Z: rows in 3 groups, each row roughly a mix of its group's directions
Z (107 x 11)
[[ 18  -5 -16 -22  15   6  -3  -4 -15  -1 -23]
 [-12  -2 -19  -2  -2  37  -2   6  -9  -1  -6]
 [  7 -17 -17  -4   5  -4   6   5 -19 -31  -4]
 [ -9  -7  -9  15 -17  20 -22 -16  11   3 -11]
 [ -8   7 -25  11  -7 -19  -5  -1 -21 -18   6]
 [ -3  17 -19  -4  -8 -14   5 -19 -28   0   2]
 [-12  30  13   0  21   0  -5   2  15  -1  13]
 [-34  -1 -18  -3   3 -13  12   0  -6 -11   9]
 [-11   2   5  -5   8   8  16  28 -23   1 -16]
 [  0  20  24 -12   1  -7  -7  -2  15  25  -6]
 [ -1  12   3 -12 -25 -18 -21 -12  11  11   5]
 [-18  -8 -14  21 -23 -15 -10  -5   1 -10 -10]
 [ 16 -14   4  22  15  11   1  12  21 -13   5]
 [  1 -19  18   9 -28  -2   1  -5 -19  12  -3]
 [ 15   2 -10   8  23  -4  -6  17 -27   0  -8]
 [-17   4  -5   3 -28  18 -17  -2  11   4  14]
 [-23   1  12 -12  -7  -7  -3  -1  26   0  22]
 [ -1   4   2 -12  -7  -1   3  24 -20 -18  24]
 [  0  21  -3  10   6  -4 -15 -17  11 -12 -27]
 [ -7  -8  29 -13   4  12  14  21   7  -8   8]
 [ 13 -20  11 -17 -19   3  10   5   0  24  -6]
 [-12 -10   7   1 -27   2 -14  10   7   7  26]
 [  6  19  12   6  17  18  -3 -10  -4 -27  -1]
 [-10   8 -17  -4  24  20 -18  -1   1  -7  16]
 [ 17  18  -1  -2   5   8  12   1  -4 -13  32]
 [-22 -22 -11   0 -12 -18   8  -8  -8   2  18]
 [ 13  27 -14   6  -1 -15   5 -15 -14  -8 -15]
 [  0  10  21  -8  14 -15  -9   8  21  -1 -22]
 [-24   7  13 -18  -8  -6   8   1  20   6  20]
 [ -2  29  -8   3  -7  28 -10  -7   4  -7 -10]
 [ -5  -5 -15  -3   9  22  15 -13  13   6  25]
 [ -3 -26  13 -16  -6  -5  13   2 -12 -23   7]
 [ -2 -23  12  21  -4  11  -8  22 -12  -8  10]
 [ 16  11 -28  13   7   6  -7   0  23  -7   1]
 [  7   2  11  13  -3   7 -20   8  12  12 -30]
 [ 14 -29 -18   9  -3 -14 -13  -6  -6  -3 -14]
 [  4   6  -3  -4   3 -13 -22 -20  30   7  -3]
 [  1 -19  16   0  -1  27  -7  11  23  -1   7]
 [ 26   4  16   4  -8  -2 -24  -7  20   1   3]
 [-30   2   2  -3   5   7   3   1  14 -21  20]
 [  4  14 -11  -3   9   9 -24 -22  21   7  -4]
 [  1 -25  -2  -3   5 -17  11 -19 -24  -6  -9]
 [  2 -24  10   8  -6  10   8  29 -11   4  14]
 [  1 -13  17  -7  -6  23  -2  17  18 -18   9]
 [  4  -1  -3   6  21 -21 -23  18  -6  14   7]
 [ -1  23  -9   7  -9   4   7  12 -31  -9   8]
 [  4   4 -13 -18  -7 -11  -9  31   6 -15 -10]
 [-10 -12  16   2  -4 -17 -33   2   8   7  -9]
 [-33   2  -4   7   5  -1  -5  -6 -10   1 -27]
 [-21  -7 -22  -7  -8  -1 -15 -14 -18  14  10]
 [-10  15  -8  17  -6   4 -11 -27  -3  17 -15]
 [ 37   6   2  -7  -3 -16  -5   0 -10   5 -13]
 [ 12  37 -19   2  -2  -3 -13  -4   3   0  -7]
 [  0 -12   8  15  -2   4   5  34  -4   4 -20]
 [ 17   9 -16   0  -1 -13  -5  -5  -5 -25  24]
 [  2 -22   1   2   9  20  14  -8   4  15 -25]
 [ 35  -9   4  -2 -20   4  -8  -6  -2 -13  -6]
 [-13  34 -12   8  -6 -11   8  -2 -18   4   3]
 [-12  -1  -5 -13   5  21   5  34  -1   9   5]
 [ 17   2   7 -18  16   9  25   3 -10  -3 -19]
 [ 12 -16  21   2 -13  -4 -21   4  14  20  -1]
 [  7  -9 -25  -4  -7 -18 -20  16  10  15   1]
 [  2   3   4 -13   2   0 -18  14   9  29 -21]
 [ 26  30  16  -4   7  -5  -9   8  -2  -1   5]
 [ 14 -15 -10  14 -22   0 -10 -23   6   0 -16]
 [-11 -13  12 -11  24   8  10   9  10  24  -7]
 [ 20  12   6  -5  24   0  -6  12  -7 -25   3]
 [ 20   1  12  -8 -25  22  13  -8   0 -10  -4]
 [-14  16  11   3 -15  14  -4 -26  -2  15  11]
 [ -4 -12  14  15 -13 -24  -2 -11  22  -2 -13]
 [ 13   1  14  -8 -17 -17 -16 -23  11  13  -3]
 [ -8 -27   5   8   9 -12  23   6 -17 -14  -1]
 [ 14 -24   3 -21  16 -19   8  10  -7   7  -1]
 [ -3  10  24 -16  12  19  15 -10 -11  -4 -13]
 [  6   9 -19  15   4  22  15  -3 -12 -21   9]
 [ 16 -25   2 -10  10  -7  -8  25 -14   7   2]
 [ 22   9   2 -24  11 -20  -7   7   6  16  -4]
 [  2  -5   0  -4 -10  20 -15   5 -33  11   8]
 [  3  13  -8 -18 -11 -16   2  -2  -9  21 -24]
 [ -1  31   7   6 -11  -6  -9  12  -9  17  17]
 [ 16   0  27  -9  11   6 -12   7  22  14   4]
 [ 20   7  -3 -23   5  -6 -10  25  15   6   8]
 [ 12  23  -5   5  12  19 -18  -1 -14 -18  -5]
 [-14 -21  20 -15  -4 -22  -4   2   7  13  11]
 [ 10   5   2 -24 -15 -13   2 -17 -15 -19  12]
 [ 14 -10 -15 -24  13   0  12  11 -22  -6   6]
 [ 10 -19 -13   5 -10 -11   4   1  21   5  27]
 [-12 -31  -4   7  -3  -7 -14   1  12  23   0]
 [ 11  13  20 -35   0  -2  -6  -6   2   8  -7]
 [ 12  -4  17 -18   1  16  10  -7  18 -24   0]
 [  6  14 -19   1  -3   5 -18  14 -27   1 -15]
 [-16 -23  19  -6  -7  -3   1  19 -12  19  -1]
 [ -8  10  -1   8  -2  17  23   0 -18   2 -27]
 [ 16  20  -3   9  -4 -26 -20  -8   1  12  -3]
 [ 17  11 -11  -2  17  24 -13   8  14  12 -13]
 [  7 -19  -8 -14 -12 -31  -5   8  -2  -3  14]
 [ 12  -1 -10  -3  -2  11  13   3 -19 -13  31]
 [-23 -15  27  -1  -6 -11   2   1  -8   8 -17]
 [  2 -20   6 -23  -4   4 -16   3   9  28  -1]
 [  1  -7  13   5  22  16   9  28  15  -2  -8]
 [ -7   6  18 -15 -21   0   5   9   8  23  17]
 [ -7  -9  17   3  22  12  12  14   3   1 -26]
 [  8  21 -15 -13  -2  13   0  25   1 -14  14]
 [  2  -2  -8 -10  -1  14  13   5 -28  -3  26]
 [ -8  -1   2  12  11 -13  -4  17  26  -4 -24]
 [  1  17   0  10  11  12  -6  10   7   1 -35]
 [-18   6  15 -22  -8   9   7 -17 -20   8  -9]]

which group is each row in? (one row of each group first)
[ -5  17 -12   5   5  21  11 -19 -25  -4  -2]
X
[-17  -3 -28   3  11   8  22  13   9   8  -4]
L
[ 11 -25 -17  -2  -6 -21  -5 -15   2 -14 -12]
M

[29  9  3 -4  2 -8 -4  2 15 -9 28]
X
[  8  -3   1  20  21 -16  -2  -4   9  11 -26]
X
[ -3  17   5 -14  13   6 -29   7  -9   8 -17]
L
[-16 -26 -13   1   1  -1  16   7 -23   6  13]
X
[ -4  19  -9   6  16   0   4 -23  19 -21  -4]
L
[  8  -6   6 -13  -4   4  13   9  -6 -29  25]
X
[ -6 -17   8  19 -15 -19  -4 -26   3  -5   5]
X
[-10 -18   9 -11   0  -9   7  -6  27  22   9]
L
[ -8   8  -6  22  13   9 -12  -3  21  -9 -22]
L
[15 19 18  8  4 32  3  0  1 -2 -4]
M
[  6  -3   4 -21 -14   4  -6  24  13 -16  18]
X
